In the rows, 128 means zero.
The rows of Z fall into 3 groups, and each row is roughly a mix of its group's hidden directions.
Z:
[[ 88  94 149  95 128 114 136  95 145 113 115]
 [149 154 164 105 148  96 162 130 128 107 108]
 [156 117 159 107  91 106 131 109  90 136 146]
 [137 137 160 125 170 126 167  95 101 120 128]
 [108  97 122 163  90 116 136 145 106 119  92]
 [166 152 140  94 107 119 139 171 122 126 105]
 [129 164 132 150 159 129 169 100 152 133 104]
 [126 108 113 148 102 112 119  85 160 116  92]
 [117 151 117 149 123 169 106 155 163  96 123]
 [133 169 106 126 107 169 108 164 112 133 127]
 [145 139 117 144  87 141 138 158  88 147 156]
 [ 97  88  98 117 128 166 103 106 119 133 116]
 [148 101 145 114 165 141 146 136 115 143 177]
 [126 102 159  94 170 105 132 108 128 100 133]
 [ 79 121 108 130 131 135 100 101  94 143 151]
 [142  84  98 146  95 136 126 144 101 148 148]
 [147 133 115 141  60 129 121 146 104 130 137]
 [ 94 177 118 124 137 110  91 130 142 152 141]
 [118  86 101 153 138 172 155 114 123 136 121]
 [136  93  91 135 105 149 113 167 107 138 146]
 [116 109 134 134 158 113 136 110 141 180  91]
 [113 126 116  98  96 131  77 161 127 116 142]
 [ 83 109 139 149 139 139 119 147 138  93 166]
 [152  84 129 152 128 106 152  91 129 149 108]
 [106  89  83 151 149 133 118 129 161 119 125]
 [114 174 157 106 158 120 124  95 152 124 121]
 [165 172 133 164 127 115 152 150 121 139 148]
 [141 159 120 121  92 133 125 162  94 130  90]
 [149 131 102 150 151 165 146 157 105  96 138]
 [128 133 114 181 145 148 143 125 162 104 153]
 [ 80 106 104 135 108 148 124 145 168 142 127]
 [126 164 117 168 137 148 166 137 108 151 148]
 [157 122 150 117  73 117 130 149  92 126 128]
 [135 109 104 115  90 110 132 131 121 169  87]
 [130 160 169 101 106  91 123 109 137 106 134]
 [138 102 121 163 142 137 161 120  83 152 146]
 [122 140 108 112 107 172 127 165 135 104  94]
 [130  93 127 155 125 162 146 127 150  83 108]
 [126 126 117  92 143  98 138  81 134 164 113]
 [117  97 115 127 111 146 116 181 135 153 157]
 [ 92 105 137  98  91 117 103 117 116 111 157]
 [133 144 132 104 120 127 104 167 121 152 180]
 [120 116 148 149 187 149 147 126 113 116 154]
 [149 113 139 130  74 134 128 149 126  82 130]
 [146 128 136  86 137 127 134 153  95 159 165]
 [120 116 118 131 146 141 135 198 121 142 149]
 [131 135 172  95 132  78 144 119 124 135 111]
 [144  76 127 149 128 148 163 119 126 109  98]
 [130 169 152 112 160 122 116 124 117 118 177]
 [130 121 133 130 173 148 143  98 116 179 130]
 [187 145 127 131 137 152 155 131 133 114  96]
 [125 101 172  95 151  98 132 153 139 148 129]
 [138 144 124 112 147 160 128 146  82 148 167]
 [120 110 113 161 130 157 154  77 129 150 126]
 [134 143 143 138 154 126 190 104 136 126 104]
 [166 172 135 103 117 119 123 165 135 126 104]
 [154 142 111 163 145 165 162 101 117 110 130]
 [103 125 102 117  83 121 110 165 126 155 108]
 [148 155 104 129 148 158 125 111 165 144  90]
 [121 127 105 183 149 139 145 161 138 149 145]
 [133 191 129 115 129 166 113 120 112 142 122]
 [101 130 111 142 179 125 140 113 145 132 171]
 [118 101 127 119  77  91 112 144 125 147 153]
 [141  86 151 122 143 103 117  98  87 142 134]
 [116 102 133 153 161 123 142  78 156 112 124]
 [ 86 108 125 142 166 133 137  82 142 127 120]
 [101 150 106 159 150 126 104 113 125 177 130]
 [122 132 166 129 133  89 147 123 163  91 146]
 [173 180 117 156 147 138 135 127 114 132 126]
 [145 170 144  99  85 131 102 118 110 114 128]
 [155 100 162 110 145 103 133  91  97 119 121]
 [142 184 124 146 108 159 142 127  96 140 128]
 [114 102 116 170 121  90 159 129 146 118 155]
 [167 165 109 136 144 148 141 151  92 141 113]
 [132 120 160 107 101  92 121 141 147  90 100]
 [147 123  98 110 134 167 134 156 137 168 102]
 [144 144 102 113  91 153 109 158  90 138 135]
 [139 108  97 163 104 132 150 128  96  92 145]
 [102  95 147 124 126  95 134 169 118 115 162]
 [141  94 113 141 154 134 109 143  76 153 134]
 [174 103 113 134 126 163 107 115 151 133  96]
 [124  79 148 123 125  81 131 106 155 123 120]
 [136 126 118 119  80 156 116 177 134 106 124]
 [128 110 136 173 160 123 168 100 115 137 145]
 [150  87 140 144  98 111 147 107 111 164 116]
 [129  73 125 140 106 110 133 148 116 166 146]
 [137 120 127 190 149 120 151 140 137 148 155]
 [132 109 107 158 106 161 136 154 135 120  80]
 [130 124 162  91 114  79 101 147 127 123 134]
 [160 154 109 108 103 155 105 149 166 138 128]
 [144 189 143 123  98 140 128 108 106 117 117]
 [140 166 158  82 118  94 119 129 127 119 110]
 [ 91 106 119 133 132 143 121  96 178 136 107]
 [110 141 129 122 150 113 134 155 129 133 194]
 [111 102 126 130 140 109 132 176 146 158 164]
 [130 186 131 110 106 134 162 132 144 104 118]
 [182 103 149 130 106 111 127 162 117 122 146]
 [107 153 113  92  91 135  81 135 123 128 130]
 [138 145 132 141 100 156 131 156 113  79 100]
 [131  71 116 144  88 113 141 127 132 139 103]
 [124  84 114 131 137 124 114 102 156 107  84]
 [146 159 140  93  93  91 113 126 107 133 146]
 [120 126 108 142 110 117 130 161 122 139 191]
 [115 174 111 114 122 154  87 133 153 152 126]
 [115  85 139 147 154 126 133 143 121 150 177]
 [ 94 180 112 120 138 143 106 126 151 111 105]
 [154 154 108 106  89 128 123 123 136 133  79]
 [148  91 102 147 115 150 141 139  82 140 145]
 [103 168 128 144 141 129 136 176 163 138 125]
 [132 139 120  81 133 108 119 130 121 182 151]
 [109 194 116 118 143 117 100 142 126 137 122]
 [113  96 122 126 114 115 121 167 111 173 157]
 [130 156 109 142 109 141 135 155  98 136 180]
 [151 150 151 136 142 150 128 114 144  71 148]
 [111 188 149 133 150 115 146 110 146 110 135]
 [113 172 129 112 100 137 114 145 120  81 109]]
One row of each group comes first, with its name. Which group is each row after those in?
[114 137 160  92 144  97 117 145 153  90 132]	<107>
[104 105 145 129 140 118 144  92 178 134 104]	<15>
[148 158 144  90 144 157 140 139 108  90 140]	<43>

[ 96 172 134 137 102  90  96 131 116 121 129]	<43>
[129 124 102 144  91 117 127 140 109 121 186]	<107>
[125 104 119  93  71 106 114 137 146 130 143]	<43>
[147  98 122 166 138 119 144  87 149 145  99]	<43>
[150 135 108 181 145 137 123 166 130 137 154]	<15>
[125 109 109 136 164 147 140 126 105 166 170]	<107>
[ 96 119 149 150 155 117 116 130 130 117 184]	<43>
[112 133  84 151 108 145 106 157 157 106 113]	<107>
[150 134 144 101 102  96 147 107  87 111 109]	<43>
[113 166 128 121 129 135 133  62 117 117 127]	<15>
[130 151 125 123 131 168 118 188 113 126 142]	<43>
